rotation ticks, each row followed by its count of ticks
The counts run from 0 to 258.
[ 2.33  0.32 -2.10  3.03 -2.03 -1.74 -3.25 -3.65  2.93  3.00  1.50  0.95
 -1.33  3.14 -0.12 -2.62  0.94  2.34 -1.39  1.35 -0.86 -2.19  3.13  4.17
 -2.87  0.28 -2.10  0.06  2.98 -4.78  4.25  1.59  1.68 -1.11 -1.06  3.28
 -4.16  2.41 -1.28 -0.31 -1.63  0.40  2.07 -0.60  1.97 -1.22  1.29  0.80
  2.27 -0.48] => 148
[-3.22  1.85 -4.88  2.96  2.58 -0.17 -2.42 -6.07 -2.38  2.65 -3.16  1.43
 -0.22  2.84  1.08 -0.57 -2.58  0.10  0.63  3.09  0.96 -0.29  0.09  0.56
 -2.77  0.70 -4.47  1.93  2.39 -0.44  1.97 -0.55  1.27  3.07  1.09  0.95
 -1.68 -2.10 -3.06 -0.46 -2.29  3.53  0.29 -0.59  2.19 -1.20  0.74 -2.05
  1.72  0.36] => 186
[ 0.40  1.09 -3.18  1.11  0.04 -3.23 -0.30 -3.90 -0.84  1.83 -0.10  4.99
 -1.75  4.81 -0.99 -0.75 -3.17 -3.24  2.82 -0.12 -0.25  0.24 -5.13 -0.92
  2.42 -1.71 -3.95  1.90  2.16 -2.95  0.76  0.77  2.69  2.82 -0.97  2.23
 -1.69 -0.98 -0.44 -2.72  2.75  3.11 -0.29 -0.21 -0.93 -0.59  1.94 -0.15
  2.93  1.26] => 196
[-4.34  0.62 -4.22  2.08 -1.33 -3.04  0.69 -3.88  2.38  1.54 -0.56 -2.37
 -2.81  2.70 -1.58 -0.42  0.52 -0.10  4.09 -0.53 -0.38 -2.19  0.65  2.96
  2.24  1.77 -5.14 -1.66  0.68 -0.77  3.20  0.71 -0.37  2.40 -0.25  1.72
 -0.86  1.88  0.34 -4.01  0.97  1.21  1.84 -1.91  0.70 -1.61 -0.10 -2.90
  6.16 -0.81] => 211
[ 1.61 -1.81 -2.59  4.06  2.56 -1.33 -2.39 -5.64  2.04  3.13 -1.14  0.77
 -0.19  2.08 -5.10 -3.28 -1.57  0.25  1.46 -0.35 -1.72 -0.55  0.44  0.59
  2.08  0.35 -0.71  1.53 -0.39 -6.95  2.81  1.73 -0.29 -0.03 -2.44  2.35
 -1.64  2.79 -3.18 -0.18  0.67 -1.76  2.13  0.89  2.60  2.65 -2.79 -1.56
 -0.07  0.61] => 121
[ 2.47 -0.80 -2.45  2.00  1.95 -3.93  1.60 -0.22  4.11  0.29  0.56  1.01
 -1.13  2.49 -1.08 -2.39 -2.34  1.45  3.42 -0.32 -2.77 -0.92 -1.10  0.40
  2.83 -0.75 -4.05  6.00  0.62 -5.53  2.10  4.15  1.46 -0.80 -1.50 -1.17
 -2.67  2.14 -0.51 -1.75 -0.27 -0.52 -0.81 -2.07 -1.33 -2.75 -0.64  1.27
  3.19 -2.03] => 20
[ 2.93 -0.55 -4.34  2.88  2.26 -2.14 -2.96 -4.65 -1.35  3.16 -2.27  0.60
 -1.58  0.06 -0.07 -1.93 -1.53  4.87 -0.22  3.44 -0.63  1.20 -1.65 -0.51
 -3.10  0.70 -0.80  3.70  0.69 -4.06  0.82  1.63  0.73 -2.37 -0.10  1.16
 -1.95 -1.72 -4.11  2.99 -2.97 -0.05 -3.42  0.49  4.05 -0.93  0.83 -0.24
 -0.66  1.11] => 155
[ 0.19  0.07 -4.47  0.48  0.68 -3.29 -2.97 -0.41  0.15  0.75  1.60  2.65
 -1.70  1.08  2.39 -1.19 -1.24  2.23  0.51 -1.80 -2.53 -1.17 -3.40 -0.08
  1.53 -0.71 -2.45  6.64 -0.20 -2.92 -0.73  3.46  0.34 -2.42  0.46 -0.88
 -3.35 -2.84  0.06  0.42 -0.43  0.86 -5.23 -1.68 -1.32  2.17  2.36  0.58
  3.64  1.78] => 167
[ 2.17 -2.47 -0.82  4.93 -2.33 -2.70 -2.43 -1.88 -0.09  2.45  1.82 -0.65
 -2.73  2.89 -1.77 -3.48 -1.13 -2.00 -1.69  2.15 -1.09 -2.61  1.14  0.29
  1.09  0.09  0.43  1.94  2.37 -4.98  3.10  4.61 -1.12 -0.68  1.93  1.33
 -3.44  0.56 -0.81  2.29  1.70  0.12 -3.42 -4.23 -2.04 -0.98  2.05  1.06
 -2.25  0.79] => 257
[-1.60  0.83 -5.80  1.47 -1.32 -0.24 -3.46 -4.09 -1.23  0.81 -2.19  0.31
 -3.54  2.43 -1.85 -0.10 -2.07  1.70  0.36  2.82 -2.11 -2.44  0.22  2.51
 -1.51 -2.70 -4.42  3.64  0.49 -1.04  0.67  2.66 -1.37  3.32  0.31  1.58
 -2.33 -1.92 -2.70  0.85 -3.21  3.06 -1.37 -1.80  1.11 -3.71  1.54 -0.35
  2.95 -1.87] => 182
[-4.30 -0.21 -5.58  3.00  3.69 -3.72 -1.54 -3.69 -2.11  2.60 -1.48  1.16
 -2.95 -1.05 -2.79  1.23 -2.94  0.99  0.64  0.38 -0.27 -1.19 -3.24  0.00
  2.00  1.00 -1.85  0.43 -2.05 -2.66  2.20  0.58 -1.69  0.84 -0.62  3.07
  2.03  0.28 -0.63 -0.73  1.13 -1.26 -0.58 -0.75  3.57  3.63  1.70 -2.06
  0.06  4.13] => 91
[-2.28  1.50 -5.09  4.14 -3.86 -1.98 -1.86 -3.86 -0.31  2.40  1.50 -0.71
 -4.05  3.66  0.49 -0.37  0.46  1.17  2.28  1.82 -0.38 -2.19 -3.24  3.51
  2.14 -0.71 -0.94  0.94 -0.54  1.39  0.05  0.41 -2.33 -0.56  1.30  2.25
 -2.18 -1.37 -1.66  2.35  1.50  0.42 -3.71 -2.80 -1.45 -2.57  2.48 -2.05
  3.91 -0.65] => 68
[-0.05  0.76 -2.73 -0.67  3.74 -1.54 -2.94 -2.66 -0.89  0.75  0.06 -2.07
 -3.26 -2.41 -0.57 -1.66 -0.66  4.26  1.15  2.67 -2.44  0.19 -2.95  2.48
  2.16  4.09 -1.26  4.19  3.33 -1.54  3.71  1.92 -0.80 -1.95 -0.64  1.09
 -2.64  1.64  0.88 -0.75 -5.55  1.06 -2.82 -2.30 -1.03  0.57  0.17 -0.68
  2.82  1.45] => 29
[ 1.34 -0.39 -1.77  5.91 -1.02 -3.37 -3.16 -0.77 -0.89  3.84  1.25 -0.68
 -1.89  1.14 -1.47 -1.28 -0.96  0.37 -2.35  4.14  0.18 -1.20  0.31 -2.27
  1.43  2.67 -0.27  1.23  1.02 -2.88  4.31  2.86 -0.34 -1.91  1.06  2.68
 -2.79  0.51  0.04  2.77  0.36  0.87 -2.97 -4.07 -0.51 -0.96  3.02  0.65
 -2.58  3.27] => 255
[ 2.71  3.35 -3.77  0.68  0.61 -0.36 -4.11 -5.60  0.69  3.25  0.25 -1.94
 -1.88  1.97  1.48 -3.40  0.63  2.85  0.97  2.72 -0.34  2.13 -1.01  1.47
 -0.36  2.03 -2.47  3.49 -0.29 -3.04  0.53 -0.77  0.20 -1.03 -0.47  0.98
 -3.53 -3.79 -0.56  1.88  1.22 -0.37 -3.89 -1.06  0.21  0.01 -1.70 -2.69
  4.42 -2.84] => 41
[-0.86  0.73  0.15  4.81  0.86 -0.54 -0.97 -5.14 -0.39  4.73 -0.95 -1.21
 -0.50  3.95 -1.73 -2.06 -0.56 -3.52  2.11  2.96  1.64  0.20 -2.20 -2.37
  1.75  3.84 -3.37 -0.56  3.42 -1.97  5.27  0.85  0.46  0.26  1.02  2.73
 -1.53  1.37 -0.55 -1.83  2.21  2.84  0.80 -1.89 -1.63 -1.75 -1.13 -2.09
 -0.18  0.78] => 222
[-0.35 -0.29 -1.46  0.79  3.30 -2.86  0.45 -1.70  2.01  0.05  0.75  2.11
 -0.31 -0.13 -0.24 -1.76 -2.52  0.14  1.11 -0.62 -4.20 -0.61 -0.37 -0.92
  0.29  0.30 -5.03  5.18  2.74 -4.22  3.39  3.26  1.11 -0.58 -2.09 -0.44
 -4.18  2.07  0.49 -2.40 -3.70  3.09  0.97 -1.48  2.82 -0.53  0.72  0.77
  5.70  0.87] => 23
[ 1.73  0.68 -2.53  3.21  0.05 -2.31 -3.21 -4.21  1.79  1.51  2.10  0.15
 -4.37  1.34 -4.50 -1.00  0.22  1.79  1.22  0.42  0.46 -1.28  0.20  1.61
 -0.18  2.19 -2.08  1.61 -2.17 -6.08  4.76 -0.18  0.97  1.89 -3.07  3.74
 -0.98  2.27  1.59 -1.62  2.45 -1.67  1.83 -3.18 -0.72  2.22 -1.01  0.70
 -1.60  0.27] => 116
[ 2.33 -0.06 -6.23  1.94 -1.09 -2.76 -5.70 -3.12  1.13 -0.26  1.92 -0.06
 -2.11  1.36 -3.88 -1.09  1.38  2.41  3.12  1.69 -1.35  0.44  0.92  3.57
 -0.17  0.25 -0.97  1.18  0.23 -4.82  2.30 -1.19  2.36  2.55 -0.33  0.99
 -2.52  0.27 -0.88 -1.67 -0.61 -1.04 -2.16 -4.29 -3.34  2.40 -1.88  1.15
 -0.12  0.77] => 4
[-4.32  1.68 -4.49  2.44 -0.47 -2.86 -0.70 -4.74  1.46  0.71  0.07 -2.74
 -4.11 -0.36 -2.53  0.32  0.50  0.47  3.19  1.17 -1.12 -0.19 -0.04 -0.34
 -0.59  2.67 -4.96 -0.80 -1.56  0.20  3.61  0.06 -1.45  2.35  0.57  1.54
 -0.34  0.13  1.47 -2.34 -0.68  4.18  0.79 -3.44  3.52 -1.15  0.06 -2.28
  5.26  0.17] => 213
[ 2.36  3.04 -3.36  1.49 -1.34 -1.18 -3.51 -5.18  1.59  2.65  2.06  0.23
 -0.42  4.32  0.70 -2.93  1.60  0.75  1.57  2.84 -1.13  1.60  0.16  3.87
 -0.43  1.00 -1.73 -0.95  3.34 -1.84  3.18 -1.81  1.42  0.43 -0.33  1.87
 -5.01 -0.53 -0.44 -0.67 -1.23  1.63  0.17 -1.03  1.14 -1.20  0.94 -1.03
  6.58 -0.50] => 37
[ 2.64  0.15 -5.01  2.00  3.29 -5.71  0.25 -1.31  1.68  1.26 -1.78 -1.08
  0.35  0.86  1.46 -2.87 -2.58  2.93  1.43  1.96  0.18  1.79  2.04  0.57
  1.25  3.19 -3.64  3.15  0.88 -5.95  2.69  0.31  3.64  0.13 -0.50 -1.21
 -0.73 -0.26  0.48 -2.42  2.46 -2.81 -2.94 -1.84 -1.43  0.82 -1.50 -0.82
  1.77 -0.68] => 15
[ 2.50 -0.78 -2.81  6.25 -0.84 -4.60  1.00 -1.35  3.81  2.10  2.72  1.30
  0.74  2.81 -2.15 -1.70 -0.23  1.09  4.12 -0.75 -2.45  0.44 -1.23 -2.22
  4.09  0.85 -1.31  1.72 -0.33 -3.00  2.15  1.73  1.88 -3.64 -1.51 -0.65
 -3.20  2.83 -1.01  1.51 -0.39  0.53 -1.73 -2.69 -0.01 -0.54 -0.79  0.73
  3.65  0.71] => 132
[ 3.58  2.26 -2.16  0.64 -0.10 -1.76 -1.97 -3.05 -0.82  4.56 -2.53 -1.30
 -1.87  1.42  0.17 -1.03 -1.50  1.93 -0.34  3.72  0.72  1.90 -2.44 -3.02
  0.18  1.40 -3.67  3.71  2.06 -3.77  0.02  1.71  1.71 -1.22 -1.34  1.85
 -2.99 -3.32 -1.80  2.48 -0.28  2.26 -3.88  1.29  2.23 -2.37  0.71 -2.28
  2.13 -1.60] => 44
[-0.21 -0.24 -1.42 -1.26  1.96 -3.07  0.79 -2.14  2.04  1.65  1.63  0.20
 -5.20  2.42  3.08 -3.99 -0.20  2.25  1.60 -2.70  1.09  0.93 -1.80  1.26
 -2.77  1.56 -3.66  3.26  1.57 -4.78  1.40  3.86  1.08 -1.22  1.36  1.78
 -2.08 -3.21  0.72 -3.24  2.35  1.69 -2.06 -0.66  0.58 -0.80  2.46 -0.26
  3.51 -0.40] => 51
[-1.02  1.22 -2.24 -0.32  2.48 -2.62  0.73 -2.02  1.86  2.87  2.25  0.51
 -4.61  3.27  3.14 -3.31 -0.22  3.39  1.80 -2.01  1.44  0.21 -3.06  2.35
 -1.87  1.23 -4.54  3.62 -0.15 -4.43  2.48  2.96  1.59 -2.23  0.50  2.24
 -1.76 -2.41  0.99 -2.84  3.52  0.17 -1.08 -0.19  0.23 -0.97  2.71 -0.13
  3.96 -0.13] => 52
[ 2.21 -1.31 -3.65  4.10  1.52 -4.28  0.27 -2.79 -0.10  4.24 -1.22  2.10
  1.45  3.89  1.60 -2.93 -1.73  2.75  2.22  1.18  1.06  1.74 -1.55  0.32
 -1.07  0.19 -1.25  0.29  4.70 -3.44  0.72  2.39  3.68 -2.16  0.87  0.24
 -2.67 -0.22 -5.44  0.44 -1.19  0.93 -2.12  1.80  1.11 -1.75  2.60  0.38
  0.34  1.54] => 159
[ 3.39  3.20 -3.55  1.95  0.02 -0.96 -2.72 -3.47 -0.35  5.18 -0.90 -0.94
 -1.06  2.07  0.94 -1.06 -1.30  3.12  0.09  4.15  1.25  2.00 -2.36 -2.02
  0.23  1.71 -3.66  3.65  0.78 -3.03  0.86 -0.41  2.31 -1.68 -2.18  2.43
 -2.60 -2.40 -1.54  2.99  0.48  0.89 -3.46  1.22  1.77 -1.71  0.30 -2.62
  3.03 -1.64] => 43
[-2.02 -0.10 -2.20 -0.88  2.49 -0.80 -1.99 -2.10 -0.15  2.26  0.11  0.92
 -5.01  1.08  0.02 -2.34 -1.10  2.41  1.02 -1.79 -2.33 -1.86 -5.57  0.72
  0.66 -0.94 -2.50  5.93 -1.20 -3.13  0.65  6.01 -3.07 -2.84 -0.16  2.63
 -1.69 -1.89 -1.12 -0.10 -0.27  1.07 -1.91  0.38  1.16 -0.45  2.29 -1.10
  3.65  1.20] => 56
[ 1.87 -0.59 -5.44  1.06 -1.27 -3.23 -5.10 -3.56  0.14 -1.48  1.29 -0.43
 -3.26 -0.54 -3.76 -1.13  1.44  2.01  2.15  1.88 -1.54  0.90  1.03  3.03
 -1.22  1.15 -1.14  0.53  1.16 -4.79  2.32 -1.31  1.90  3.05  0.24  1.04
 -2.44  0.37  0.01 -2.12 -1.93  0.53 -2.59 -4.82 -2.64  2.68 -0.54  1.90
 -0.88  1.91] => 3
[ 1.46 -1.32 -1.35  1.28 -0.11 -3.41 -2.59 -4.37  0.40  0.08  1.80 -2.18
 -5.23 -0.31 -3.70 -1.86  0.85 -0.43  0.25 -0.41  0.56 -0.78  2.11  0.90
 -1.77  3.72 -2.56  1.28  1.07 -6.14  5.02  0.47  0.40  3.46 -1.02  2.54
 -1.22  1.15  2.83 -2.98  1.75  0.87 -0.31 -4.68 -0.93  2.62 -1.05  0.47
 -1.42  0.56] => 114
[-1.57 -0.41 -3.37 -0.37 -0.15 -3.21 -3.13 -0.26 -1.65  2.56 -2.15  1.34
  0.05  0.92  1.58  0.19 -2.58  0.91 -2.88 -0.05 -2.76 -3.26 -1.46 -0.11
  2.85 -0.79 -3.47  4.67  4.78 -2.22  0.47  3.47  1.00 -1.41 -0.45  0.76
 -3.77 -0.26 -0.73 -0.87 -3.09  2.95 -2.69  1.13  0.15  1.07  3.65 -1.26
  3.91  2.34] => 171
[ 0.39  1.56 -4.83  2.58  1.10 -5.19 -0.62 -1.37  1.07  1.81  3.35  4.36
 -0.60  3.58  3.94 -1.45 -0.95  3.02  1.87 -1.23 -0.01  1.12 -2.36  1.19
 -1.15 -0.10 -2.56  2.37  0.47 -2.47  1.11 -0.02  3.90 -2.35  0.55 -0.02
 -3.03 -2.02 -0.73 -0.97  0.54  0.49 -3.04 -1.46 -0.05  1.55  3.74  1.44
  3.87  2.89] => 164
[ 1.53  0.63 -2.57  2.98 -1.65 -1.78 -3.51 -4.30  1.67  2.55  1.01  1.15
 -1.55  2.03  0.22 -2.55  0.68  2.59 -1.70  1.89 -1.25 -1.21  3.10  3.06
 -3.97  0.29 -1.84  0.01  2.67 -4.61  4.20  0.94  1.45 -0.96 -0.69  3.00
 -3.73  1.08 -0.90  0.33 -2.47  1.28  1.61 -0.47  4.24 -0.38  2.04  0.78
  2.63  0.44] => 149
[ 0.91 -0.79 -0.64  1.77 -0.01 -3.58 -2.35 -3.62 -0.31  0.34  1.45 -1.79
 -4.22 -0.39 -3.84 -0.54 -0.12 -0.84 -0.41  0.35  0.94 -0.96  2.62 -0.58
 -1.42  4.32 -2.89  0.35  2.82 -5.39  5.29  0.41  1.82  3.49 -0.65  2.34
 -1.24  1.58  3.30 -3.49  0.66  2.66  0.53 -4.22  0.43  2.05 -0.45  0.56
 -1.93  1.45] => 113
[-2.30  0.62 -4.72  1.07  3.89 -0.60 -2.55 -6.25 -2.97  1.81 -2.49 -0.78
 -2.05  1.74  1.93 -2.23 -2.50  0.75  2.04  2.35  1.75  1.12 -0.32  1.36
 -2.72  2.25 -3.09  2.84  2.94 -1.62  1.23 -0.07  0.48  3.63  2.48 -0.15
 -0.76 -3.82 -2.28 -1.78 -0.47  2.14 -2.84 -2.35 -0.48  0.43 -0.61 -1.63
  0.36 -0.20] => 188
[-2.03  1.38 -4.92  2.03  3.56 -0.76 -1.81 -5.76 -2.58  2.01 -1.87 -0.25
 -2.12  2.89  1.93 -2.39 -2.46  1.83  2.52  2.23  2.88  1.69 -1.66  2.15
 -1.40  2.39 -2.76  2.99  2.23 -1.49  1.80 -0.65  1.08  3.24  1.86  0.24
 -0.27 -3.27 -1.91 -1.57  0.85  0.73 -2.98 -2.29 -2.88  0.16 -1.12 -1.54
  0.06 -0.31] => 189
[-3.17 -2.68 -2.39  5.28 -1.17 -1.68 -2.04 -2.05  2.60  3.36  1.85 -1.91
 -1.24  1.30 -3.16 -1.83  2.76 -0.25  2.77 -1.81 -2.36 -1.26  1.69 -1.85
  1.02  0.15 -2.58  0.62 -0.79 -2.35  1.40  5.17 -2.34 -2.68  1.85 -1.07
 -4.04  0.80 -2.51  1.29 -1.80  3.54 -0.68 -2.99  2.41  0.22 -0.29 -1.68
  2.62  2.65] => 246
